Each row is where one point has got to under a steady rotation. How many steps took it there?
The counts run from 0 to 241.
[124 172 116 153 107  68  91 154 137 140 113 109 177 103 148 124 184  90
 125 127 110  63 150 133 146 120 106 113 123 155 125 108 117 125 112 174
  60 128 153 128 180 144 117 106 125 183 116 143 139 121 157 173 151 167
 113 125 122 119 101 136 146 135 126 143 114 146 149 162 122 164 119 112
 124 122 124]
111
[139 192 118 168 112  72  92 174 115 150 138  99 191  96 148 125 154  90
 181 132 101 121 134 137 138 139 115 143 125 159 112 125 139 129 128 163
 121 172 173 148 146 148 127 100 127 170 110 149 145 109 139 157 159 189
 102 146 111 155 118 164 139 119 100 142  96 134 156 170 118 146 136 121
 118 136 148]
233
[124 178  83 189 112  66  72 142 134 141 106 121 174 105 155 104 128 113
 147 140  89 101 150 114 175 154 104  95  84 151 113 100 131 137 104 167
  81 154 179 137 153 136 125 124 144 152 134 147 132 102 146 171 132 154
 102 139 107 139 121 132 151 134 116 144 109 136 155 149  94 155 135  97
 122 134 151]
146
[135 209 104 152 101  73  90 170 120 137 119 126 167 113 136 127 159  99
 152 105 107  99 121 144 141 153 114 116 110 155  96 118 107 114 123 165
  98 161 178 128 152 145 131 127 120 170  98 152 120 102 141 176 145 170
  97 165 112 147 117 137 124 100 123 122 103 151 172 188 144 155 133 118
 119 135 138]
117
[139 177 122 143 127  73  89 172 147 165 112 111 188 109 153 127 158  79
 150 146 113  74 157 140 176 117 104 112 139 172 124 110 108 122 109 163
  80 116 157 126 152 137 131 107 135 183 127 143 123 142 140 169 160 172
 116 150  98 132 110 151 121 135 138 130 102 149 154 153 129 176 124 115
 123 137 133]
237
[142 165 112 162 122  89 110 172 143 171 125 117 189  87 162 116 143  87
 135 134 111  97 156 118 164 131  99 121 148 157 122 119 151 126 120 152
  88 126 161 117 167 144 106  89 107 179 117 138 146 130 156 162 144 172
 132 149  90 125 135 164 127 135 126 153 111 151 128 160 102 171 122  65
 118 141 129]
80
[152 170 117 148 110  90 112 162 120 161 129 110 182  95 160 122 147  74
 144 136  99  84 151 122 142 141  88 128 139 160 107 125 133 133 118 164
  85 118 152 130 165 140 121  90 123 186 138 130 144 122 151 173 152 164
 131 121 101 131 106 162 115 135 128 160 107 165 138 165 105 175 130  76
 120 139 151]
91
[130 179  99 149 133 103  91 177 139 160 145 107 189  79 145 112 141 111
 155 144 121 126 136 136 153 141 112 114 101 157 100 126 159 108 129 157
 102 157 191 124 133 142  95 123 111 153 138 143 136 106 146 165 151 170
 101 153  86 145  96 147 137 126  99 142  80 123 123 181 113 157 142  83
 100 140 128]
181
[147 182 109 150 106  89 106 175 129 161 115 116 166 102 151 131 161  76
 131 119 107  68 158 127 158 133  91 107 130 167 113 110 115 122 114 166
  83 109 148 113 168 134 120 102 114 188 115 142 124 113 141 177 147 154
 125 144 110 131 117 155 116 124 145 140 108 163 154 164 126 174 113  91
 120 127 128]
101
[122 194  96 171 115  79  79 167 142 154 112 105 168 117 133 124 149 115
 163 129 115 120 135 145 166 155 126 117  97 154 115 119 117 137 110 178
 109 164 186 140 155 143 136 108 105 162 115 165 133 112 138 159 150 174
 100 152 119 141 128 143 145 104  99 132 105 126 172 184 112 128 144 117
 102 127 135]
138
[141 169 117 153 133  63  85 174 152 164 103 107 189 105 158 122 159  86
 151 145 101  85 163 130 173 129 103 119 136 168 125 115 118 136 106 154
  85 112 159 124 171 138 126  83 123 188 132 144 136 142 147 167 149 171
 124 142 107 129 137 158 130 137 129 132 119 140 153 155 114 155 119 108
 117 137 129]
238
[122 175  88 153 130  92  89 170 143 149 121 121 166  95 144 118 158 109
 152 133 115 121 146 145 187 123 119 104  97 148 107 102 126 104 126 170
  89 177 193 119 132 143 111 136 120 152 129 152 123 105 132 165 144 154
  97 160  93 129  95 139 151 123 108 113 100 125 144 179 126 160 138  94
 110 139 118]
44
[111 188 116 170 121  79  87 145 142 142 126 103 180 107 130 129 164 116
 137 124 121  67 144 154 142 115 113 120 124 148 119 109 119 134 116 182
  69 135 175 144 161 137 116 111 109 152 117 151 134 112 162 166 168 183
  95 142 125 138  83 130 137 112 124 154  97 137 142 177 104 167 129  99
 109 126 131]
4
[130 185 106 137 123  94 112 180 122 159 147 115 193  85 138 123 151  89
 159 136 107 135 134 139 141 148 107 141 119 151 112 142 135 115 135 166
  98 163 189 128 142 150 110 104 124 175 133 133 143 111 141 156 138 167
 107 137  75 147 116 158 125 119 104 131  93 136 131 191 129 154 146  80
 109 141 147]
75
[111 175  96 152 135 103  98 170 161 172 124 104 165 103 126 130 162 106
 140 127 136 118 145 158 165 137 120 116 113 145 120 110 124 118 117 183
  94 151 189 117 156 153 109 104  82 151 129 150 136 126 146 157 153 157
 102 162 101 120 113 145 141 105 101 136 117 116 140 200 110 154 140  75
  92 126 114]
172
[140 181  94 181  96  76  81 172 105 145 120 114 180 102 155 113 150  93
 160 138  89 108 151 108 152 141  96 118 105 159 105 109 141 140 121 165
 104 151 162 142 153 149 121 100 133 179 106 149 141  96 134 169 126 159
 114 138 106 148 115 161 154 127 122 149  97 160 171 142 115 151 116 113
 126 135 157]
231
[114 192 100 165 114  71  83 157 130 128 119 108 179 109 126 125 180 106
 156 133 109  99 128 147 146 139 122 116  94 156 110 118 113 117 115 178
  89 171 184 138 148 150 130 125 131 163 117 151 126 105 142 173 152 167
  86 142 112 150  98 130 148 116 110 126 100 131 165 166 133 144 147 130
 116 124 135]
128
[139 168  89 159 112  90 104 141 135 177 105 125 148 108 148 114 140  89
 120 116  99 108 159 135 191 138 109 101 118 134 125  94 109 138 110 175
  76 153 165 119 167 126 131 104  99 166 147 145 125 113 141 173 140 139
 128 152  94 112 114 152 123 113 116 140 134 153 148 186 103 168 126  60
 129 136 141]
49
[130 188  97 190  91  65  88 160 123 158 100 118 174 119 149 117 140  95
 146 115  92 105 149 120 154 149 109 109 116 143 111 105 118 135 115 171
  99 150 165 131 161 151 132  99 120 169  86 146 136  99 144 165 127 171
 118 162 111 139 140 154 143 109 129 137 123 155 181 153 120 152 123 105
 122 140 149]
241
[125 195 100 178  82  86  98 163 106 141 123 110 173 103 139 123 158  93
 157 116 101 107 136 126 127 161 112 123 111 144 103 124 134 145 123 180
 104 156 166 130 174 156 124  97 112 176  90 151 152  89 141 168 129 162
 111 144 125 144 131 146 147 107 106 151 110 151 172 175 118 139 127 105
 120 120 141]
105
[122 183 100 151 115  95 109 173 134 172 136 117 169 100 131 128 154  96
 151 119 114 142 133 152 159 140 117 129 120 140 113 118 128 108 128 173
  98 175 189 125 140 153 120 103  99 160 117 146 135 103 142 162 139 159
 107 172  76 131 118 164 121 100 100 123 109 141 141 207 136 158 138  75
 113 134 136]
65
[136 163 104 168 130  79  96 146 145 166 117 111 179  95 156 103 124 107
 139 146 108 103 160 127 179 138 107 111 121 148 124 117 140 137 105 156
  85 138 178 128 163 130 108  98 117 153 156 136 141 127 167 159 149 168
 129 138 100 123 129 141 123 137 115 160 125 127 131 176  81 170 137  68
 106 141 145]
165
[139 185  77 153 120  89  92 177 142 155 125 134 172  93 140 107 127 109
 150 126 103 127 138 128 178 171 105  98  86 164 100 116 122 111 115 157
  95 155 194 122 133 133 120 135 120 156 137 145 120  97 140 168 131 146
 104 166  76 147 120 137 125 119 115 123 100 130 147 175 127 152 150  79
 105 146 134]
169
[151 192 103 172  95  71  84 152 109 144 114 113 168 114 162 122 131 100
 149 127  95  81 143 121 159 149 105 107 110 154 102 107 127 157 109 162
 102 132 155 140 164 124 132  98 130 166 133 149 127 106 140 178 155 165
 121 132 126 142 108 145 118 124 134 160 102 153 173 165  92 157 116 106
 126 136 159]
124
[122 185 122 148 109  69  89 157 126 148 123 120 184 113 134 139 168  90
 147 128 108  99 137 154 143 108 112 138 141 149 120 109 105 118 118 179
  78 161 176 143 152 147 132 111 121 166 114 148 121 115 146 169 166 185
  96 148 106 138 100 157 133 113 124 119  97 142 145 178 138 168 133 127
 124 130 141]
235
[129 182 123 160 118  80  82 148 142 141 122 116 176 103 149 124 143 112
 141 131 113  58 151 138 157 122 100 106 124 152 116 107 122 132 111 166
  69 127 163 134 164 124 116 117 121 153 133 151 122 117 162 174 166 176
 107 137 128 134  87 128 124 128 136 156 100 148 139 167 101 183 125  93
 114 132 136]
5
[114 191 111 165 124  69  77 155 150 152 122 111 181 108 133 118 132 113
 160 123 115 129 134 153 161 147 126 122 104 146 114 117 122 130 110 161
 102 177 196 146 141 140 124 113 118 145 128 145 135 119 154 160 155 187
 100 158 108 145 131 133 126 117  99 125 108 113 149 189 114 146 153  99
 106 140 141]
149
[115 187 102 163 118  88  71 159 140 159 129  97 159 119 128 138 148 108
 153 131 128  88 136 162 163 118 115 108 119 149 102  99 109 138 115 183
  93 149 182 135 140 139 126 119 113 142 128 159 112 114 144 174 164 174
 102 157 120 147  81 135 143  95 118 141  93 143 164 176 106 162 131 114
 104 123 137]
140
[128 185  94 142  99  88 113 172 109 141 137 112 170  97 134 135 180  80
 154 122 105 124 133 141 136 144 112 128  98 153 108 121 124 126 139 184
  98 175 173 126 157 158 119 104 121 186 119 142 146  92 123 166 140 153
 105 134  99 143 106 152 143 108 104 127  97 148 159 186 139 145 127 108
 115 126 136]
212
[133 193 102 150 107  89 115 163 114 138 136 129 168  85 143 116 158  92
 144 110 105 128 127 133 145 143 115 126 105 140 111 129 134 109 134 160
  89 194 185 126 166 149 111 117 117 170 117 138 139  90 146 164 131 161
 101 156  93 137 110 157 128 116 113 127 107 139 137 199 141 169 141  83
 133 144 135]
201
[137 169 130 152 110  74 109 154 128 153 125 109 177  87 164 125 160  76
 130 117 100  92 155 131 155 118 109 134 143 140 119 111 135 134 121 163
  78 154 155 136 182 152 118  80 112 182 127 134 151 119 160 161 151 176
 127 133 107 119 115 168 132 135 117 152 122 146 133 188 113 177 117  91
 141 133 139]
217
[127 169 101 166 118  61  90 126 141 151 107 107 167 117 155 116 151  98
 132 138  97  91 152 134 177 137 108 122 107 143 135 103 108 155 104 185
  59 143 172 140 176 130 135 104 122 170 156 145 140 123 152 172 142 151
 115 115 114 121 121 135 129 130 114 148 132 132 154 172  95 156 132  94
 119 122 152]
144
[137 188 113 149 115 102  92 185 130 168 128 103 163 112 146 144 167  86
 148 128 121  88 149 147 156 108 107 125 137 154  98 107 117 128 120 172
 105 142 163 122 145 151 115 106 108 168 105 157 122 127 137 167 160 180
 122 167 103 141  93 164 129 105 132 136  91 164 159 181 129 175 114 109
 119 130 131]
225
